In the rows, zero is written as 128.
The same turns and mirrors carry the whole set onto itself, and each row onto the other rows of its family. Which rows share a family with each named row? Give them in list order.
These 32 rows form 4 families of 8 rows each.
sef: [ 95 134  82 161 104 123 131 128  92 120 120 124 152 135  96 120 135  99
 137 121 139 131 106 157 146 124 128 104 142 123 108 136 129 175]
befos: [102 105  93 151 100 160 127 101 107 118 106 167 165 155 108 125 146 108
 136 115 122 127 112 159 148 120 112 114 167 129 125 123 102 178]
vudep: [129  89  96  84  85 145 140 105 118 159 121 165 143 145 100 127 128 146
 131 156 146 155 150  97 146 121 117  91 126  96 134 128 116 122]
meniz: [132  95  97 105 101 134 164 120 116 153 147 144 144 151  94 134 115 147
 126 162 109 149 124  95 116 101 115  79 105 122 156 119 133 129]
giloz: [ 93 128  77 156 105 125 134 110  93 123 126 122 143 144 106 105 138 100
 131 124 142 121 110 158 138 136 126 110 140 132 115 131 109 181]
gubek: [ 96 118  95 110  85 138 179 112  91 143 147 119 143 147 105 100 128 159
 112 127 108 141 147  82 123 122 133  95 144 135 140 133 110 116]
Taze: [ 92 107 101 124  86 138 175 127  95 136 142 120 146 139  91 108 127 162
 114 123 110 151 138  85 124 110 133  85 141 126 142 135 126 106]
vapup: [135 102 103  97 101 126 175 113 114 149 141 153 137 151 109 129 112 142
 130 171 117 136 131 102 121 117 121  87  99 132 154 121 118 126]
Fupa: [124  79 102  90  77 144 141 109 119 155 122 161 137 139  95 130 128 144
 130 155 147 159 144 101 142 114 117  87 124  93 138 128 117 119]
Vom: [107  84 109 113  95 151 181  92 149 142 128 143 151 143  65 127 138 143
 144 173 128 143 131 102 156 115 161 120 118 129 120 110 117 127]
mos: [ 99 100 103 158  91 153 135 105 110 105  97 171 158 145 104 129 141 101
 137 120 128 130 109 162 153 118 115 109 159 128 124 128 104 169]
Sili: [100  97  99 159 101 158 129 106 112 112 105 171 163 151  99 125 143 107
 137 111 127 128 110 161 150 119 112 109 161 130 128 128 109 170]
Veru: [123  73 100  96  82 147 139 106 126 158 129 159 135 146  89 119 128 149
 124 151 150 153 143 105 138 120 115  84 123  93 145 127 114 120]
Dofon: [100 148  78 141  86 141 153 107 112 129 152 128 150 156  82 134 140 114
 141 121 121 133 122 164 137 153 122 141 140 152 162 128 109 154]
tofut: [100 147  87 149  77 133 155 125 111 115 139 131 153 135  71 156 134 105
 149 122 120 150 113 164 146 135 124 135 138 141 152 134 130 144]
Bidap: [105 158  82 133  85 132 157 114 110 122 135 135 152 144  86 148 135 106
 152 127 122 136 124 163 149 151 126 145 136 150 149 134 117 147]
Ziru: [ 85 112  76 172  91 148 149 140  85 131 100 141 166 165  93 152 137 126
 156 136 141 132 155 124 153 115 133 130 145 127 123 111  91 172]
mebek: [112  91 100 110 107 159 169  94 145 155 137 140 163 154  64 128 144 152
 142 164 117 143 132  93 154 108 159 120 128 124 118 108 122 133]
peto: [ 95 117 111 115  79 128 187 129  91 128 125 129 141 129  99 116 120 153
 121 131 118 150 142  87 134 115 137  88 133 132 133 143 127 102]
nizo: [ 80  99  81 182  77 149 154 135  87 126 106 134 158 158  87 149 137 122
 150 138 145 136 150 124 147 115 133 128 143 121 125 107  84 171]
dut: [133 102 105 101 102 126 173 124 114 145 137 154 142 150  96 133 108 145
 132 165 116 143 127 101 124 106 120  81 100 129 152 124 133 122]
Nuna: [ 91 125  76 164 100 129 127 118  94 123 130 116 147 139  96 113 139 101
 130 122 136 131 104 156 137 126 126 106 144 124 114 129 118 181]
fuzom: [ 99 137  83 157 106 119 135 120  91 118 114 130 147 140 106 111 133  99
 139 124 146 122 112 160 146 136 129 110 139 131 107 137 121 175]
rez: [131  97  96  99  99 134 168 110 114 153 150 145 140 154 102 125 117 144
 124 167 111 141 127  98 112 109 115  84 106 127 160 118 117 132]
nal: [ 83 107  80 177  97 150 152 137  88 131 103 141 164 174  90 139 134 132
 155 131 148 123 158 130 150 125 134 129 143 130 126 111  87 170]
mife: [111  91 101 105  96 155 176  86 144 150 135 137 153 143  72 131 145 142
 143 174 120 144 132  93 154 111 160 124 126 127 115 107 111 134]
Menop: [ 92 135  80 155  79 142 150 118 115 123 155 121 151 143  67 142 140 111
 139 115 120 145 110 164 134 140 121 134 138 141 162 128 124 150]
Govi: [110  85 108 116 107 154 177  96 148 147 131 142 155 151  60 126 140 153
 146 164 127 141 132 103 155 113 161 115 121 126 122 113 126 125]
Fiv: [ 77  95  82 185  88 151 156 131  92 125 107 137 154 166  85 136 137 130
 149 134 149 127 153 133 144 122 133 125 141 127 131 108  82 169]
sis: [127  84  98  89  90 149 137 102 122 164 128 163 140 153  98 117 128 154
 128 150 148 149 149 104 141 125 115  88 128  99 142 128 113 122]
Nedi: [ 99 127 103 102  83 129 186 116  88 132 128 129 138 136 112 108 125 151
 122 138 114 140 150  83 133 126 138  99 135 138 132 138 109 108]
val: [104 106  98 148  93 154 133  99 108 111 101 170 160 147 113 130 142  99
 137 123 123 129 113 157 150 122 113 115 165 129 122 124  98 174]

Which other rows belong to the same family as Veru? befos, vudep, Fupa, mos, Sili, sis, val
Which other rows belong to the same family as Fiv? Vom, Ziru, mebek, nizo, nal, mife, Govi

The same turns and mirrors carry the whole set onto itself, and each row onto the other rows of its family. Which rows share a family with each named row? Give them in list order.
These 32 rows form 4 families of 8 rows each.
zulak: [141 134 126 121 133 151 134 116 153 109 148 120 152 126 137 178 145  97
 115 111 102 159 146 122  90 129]
pevig: [133 122  96 115 119 159 112 131 129 141 162 143 154 113 114 140 114 110
 107 148 117 144 131 104 119 158]
Fon: [144 179 108 120 164 116 158 174 137 123 146 142 126 103 186 150  91 147
 125 131 119 124 125 145 105 131]
Muv: [161 157  93 117 134 134 134 150 157 129 159 145 167 100 132 141 116 139
 110 112 131 133 152 138  87 143]
Bev: [143 151  83 120 145 113 124 157 118 146 127 139 139 101 132 113  84 132
 131 157 117 136 125 127 123 152]
Fad: [141 121 102 110 123 164 106 149 132 153 158 143 152 110 118 141 110 112
 113 151 113 148 130  99 111 155]
dok: [160 165  90 121 135 139 134 157 164 127 150 142 158 104 132 142 118 137
  98 124 138 130 147 130  91 134]
Feno: [ 96 118 135 113 127 161 142 119 130 116 160 147 117 113 143 177 124  98
 137 160 106 165 118 121 117 150]
did: [153 147  92 119 146 111 124 166 126 152 122 133 130 100 137 119  85 133
 138 166 114 144 130 120 120 145]
govas: [140 140 140 120 166 129 165 143 124 110 153 126 116 123 191 176 120 117
 141 125  79 152 127 136 100 125]
sukiv: [145 126 128 119 137 157 143 128 144 109 152 125 144 120 136 172 154 107
 121 116  95 161 153 122  82 123]
lado: [127 148 144 119 158 127 158 133 126 107 149 124 125 125 190 191 113 113
 144 122  90 149 124 132 105 124]
Vopiv: [103 116 133 115 132 165 150 126 124 124 164 138 110 105 132 175 131 107
 130 156 103 165 118 112 110 159]
Gimad: [147 129 124 121 131 155 146 115 145 108 160 128 152 125 135 173 151 108
 118 113 104 150 155 129  93 129]
Zarig: [146 173 108 114 162 109 157 168 133 128 154 146 136 106 181 150  88 149
 140 120 114 131 135 152 103 137]
veme: [103 147 124 120 153 112 157 142 120 115 122 144 101  94 160 152  99 127
 161 170 109 156 117 140 118 147]
biz: [105 148 115 120 155 112 165 144 103 122 127 135 100 103 151 148  99 129
 158 164 107 155 119 137 126 146]
Pori: [131 144 140 118 159 129 169 132 122 107 155 129 122 131 185 181 122 118
 148 122  86 147 138 143 109 123]
Mun: [136 129 103 119 119 175 111 141 138 141 151 147 149 115 118 139 121 104
 101 150 117 136 126 109 118 151]
gogo: [125 152 143 122 160 142 164 142 122 102 145 125 114 129 187 180 126 114
 134 126  88 144 129 136 111 118]
lemu: [ 99 124 137 122 127 169 153 124 127 115 154 140 107 115 141 175 134 105
 124 161 105 153 119 121 125 148]
Bepe: [141 121 101 112 122 160 104 132 141 141 153 153 157 115 121 141 111  98
 115 153 118 145 124 108 113 151]
gofo: [139 138 124 122 130 165 141 127 151 107 150 125 145 129 134 172 154 104
 107 119 108 150 152 121  97 120]
Mefof: [148 150  90 120 146 111 118 155 131 140 116 149 141  95 137 116  85 127
 140 163 121 136 124 126 113 147]
Subi: [156 163  91 115 138 130 128 149 167 130 148 140 165 100 127 150 114 129
 107 115 136 143 144 133  80 139]
guva: [ 96 119 128 116 129 158 153 116 115 117 162 138 114 116 132 174 127 108
 135 155 106 162 124 113 123 151]
vupit: [162 152  96 115 131 137 134 156 165 131 159 143 159  98 129 148 120 144
 111 120 133 148 155 127  79 134]
delem: [143 176 107 113 163 105 152 167 140 128 148 143 137 100 180 163  81 144
 137 126 124 134 122 143  94 134]
Zaru: [157 165 107 116 160 108 155 173 144 132 162 143 131 101 184 152  85 153
 131 130 115 138 129 141  98 135]
lek: [109 156 123 125 151 120 165 149 118 119 119 137  93 102 160 150 103 131
 151 173 111 144 120 138 129 138]
zekan: [115 141 123 123 155 113 167 143 117 123 128 129  89  95 150 155 105 128
 154 171 105 162 118 133 119 150]
Gigo: [145 158  90 122 143 127 124 167 129 146 116 145 135 103 135 114  90 132
 129 163 122 128 127 126 121 141]

Which other rows belong to the same family as zulak? Feno, lado, veme, Bepe, Mefof, Subi, delem
Which other rows belong to the same family as zekan? Fad, did, govas, sukiv, Vopiv, vupit, Zaru
Which other rows belong to the same family as biz? pevig, Muv, Bev, Gimad, Zarig, Pori, guva

The same turns and mirrors carry the whole set onto itself, and each row onto the other rows of its family. Which rows share a family with each named row? Give them in list order.
These 32 rows form 4 families of 8 rows each.
zigud: [169 124 139 132 154 129 118 136 126 120 132 151 144 152  97 149 135 133
 125 152 127 134 135]
reto: [136 142 144 146 145 124 108 117 150 103 135 162 134 138 103 147 118 126
 117 150 130 153 116]
limek: [135 127 137 138 122 125 152 105 156 156  93 128 103 127  90 144  96 161
 131 141 123 133 103]
sofi: [155 124 122 151 130 125 133 139 124 166  94  97 122  94 110 150  97 130
 118 111 136 109 105]
tefem: [114 113 159 162 119 143 105 146 146 129 116 107 127 117 114 121 135 143
 161 114 134 103 126]
vafon: [111 133 114 136 137 114 140 128 144 131  76 123 116 109  94 108 113 146
 147 113 114 131 107]
pebi: [126 126 161 135 140 123  97 126 135 133 152 169 123 120 122 133 128 146
 112  97 122 145 113]
natab: [122 120 120 136 122 127 146 164 155 141 125 112 138 121  89 108 129 144
 147 117 134 118 124]
dodut: [157 131 139 135 103  98 102 146 148 124 106 110 106 103 145 131 131 117
 160 129 137 101 118]
Badin: [147 131 139 156 112 101 121 158 143 137  80 109 112 115 132 121 107 127
 129 130 156  99 128]
siru: [136 129 122 137 125 123 146 119 122 160  80 123  96 103  84 141 117 129
  93 120 134 118 117]
bigil: [101 123 142 123 121 126  95 111 115 119 122 146 100 121 132 129 116 135
  98 100 126 151 121]
Tomeg: [162 147 140 128 142 138  98 128 127 146 144 115 115 100 124 144 113 111
 103 167 112 107 135]
Fuv: [155 140 131 122 115 122  90 130 142 129 129 150  87 115 130 157 111 124
  80 125 116 131 149]
Fadep: [129 131 112 144 130 139 136 115 158 130 101 129 108 114  79 127 106 160
 157 124 108 141 120]
vagod: [162 141 149 127 115 111  74 133 134 137 115 135  80 101 137 130 111 129
 107 136  99 118 140]
zoli: [ 95 114 146 134 128 158 103 144 125 136 120 117 124 109 105 116 134 139
 149 104 125 129 145]
Kilef: [162 145 151 157 137 129  95 121 119 161 140 132 139 124  94 143 117 125
 112 162 123 122 138]
zezu: [139 135 143 137 105 104  82 106 131 124 131 138  82 119 149 130 115 134
 113 123 117 111 105]
ros: [117 134 144 129 133 155 103 136 151 136 144 152 119 136  93 133 135 151
 108 102 114 147 121]
beni: [160 135 132 140 143 142 105 129 104 160 124 120 122 104  87 135 136 121
  96 142 114 111 154]
doki: [105 121 152 142 126 129  98 108 142 118 142 127 116  97 129 123 136 149
 118  95 124 145 130]
Zoga: [141 126 126 151 139 119 115 136 104 162  92 110 114  93 120 133  92 120
 118 118 114  89 130]
kodan: [143 121 119 111 133 127 156 114 154 124  98 142  97 139  93 138 122 152
 140 146 116 130 120]
kur: [147 144 136 143 123 117 130 118 129 179 102 108 117  78  92 144 113 125
 105 135 129 125 130]
kinez: [108 126 139 140 133 141 136 136 156 138 132 122 122 116 111 100 129 162
 162 120 135 113 136]
Gavol: [156 147 144 125 161 134  90 131 120 134 133 138 126 113 143 155 120 110
 113 140 122 115 149]
lafil: [120 150 143 123 158 137 108 121 153 108 115 159 121 151 116 131 128 141
 137 141 118 139 109]
zodo: [145 135 121 104 104 108  92 130 122 120 114 132  81 127 151 127 112 120
 131 139 124 114 121]
Fase: [141 121 134 131 114 119 106 170 123 133 101 117 125 129 129 129 127 115
 165 125 151 102 124]
Sel: [155 123 114 145 101 105 126 157 138 140 104 116 102 123 122 131  93 119
 118 145 131  85 139]
palaz: [161 136 136 127 141 115 126 112 155 128 128 145 139 137 103 148 119 152
 143 158 123 158 132]

Which other rows belong to the same family as Kilef? limek, tefem, dodut, zezu, doki, kur, palaz
Which other rows belong to the same family as Fase? zigud, siru, bigil, zoli, beni, kodan, zodo
Which other rows belong to the same family as lafil? vafon, natab, Fuv, ros, Zoga, Gavol, Sel

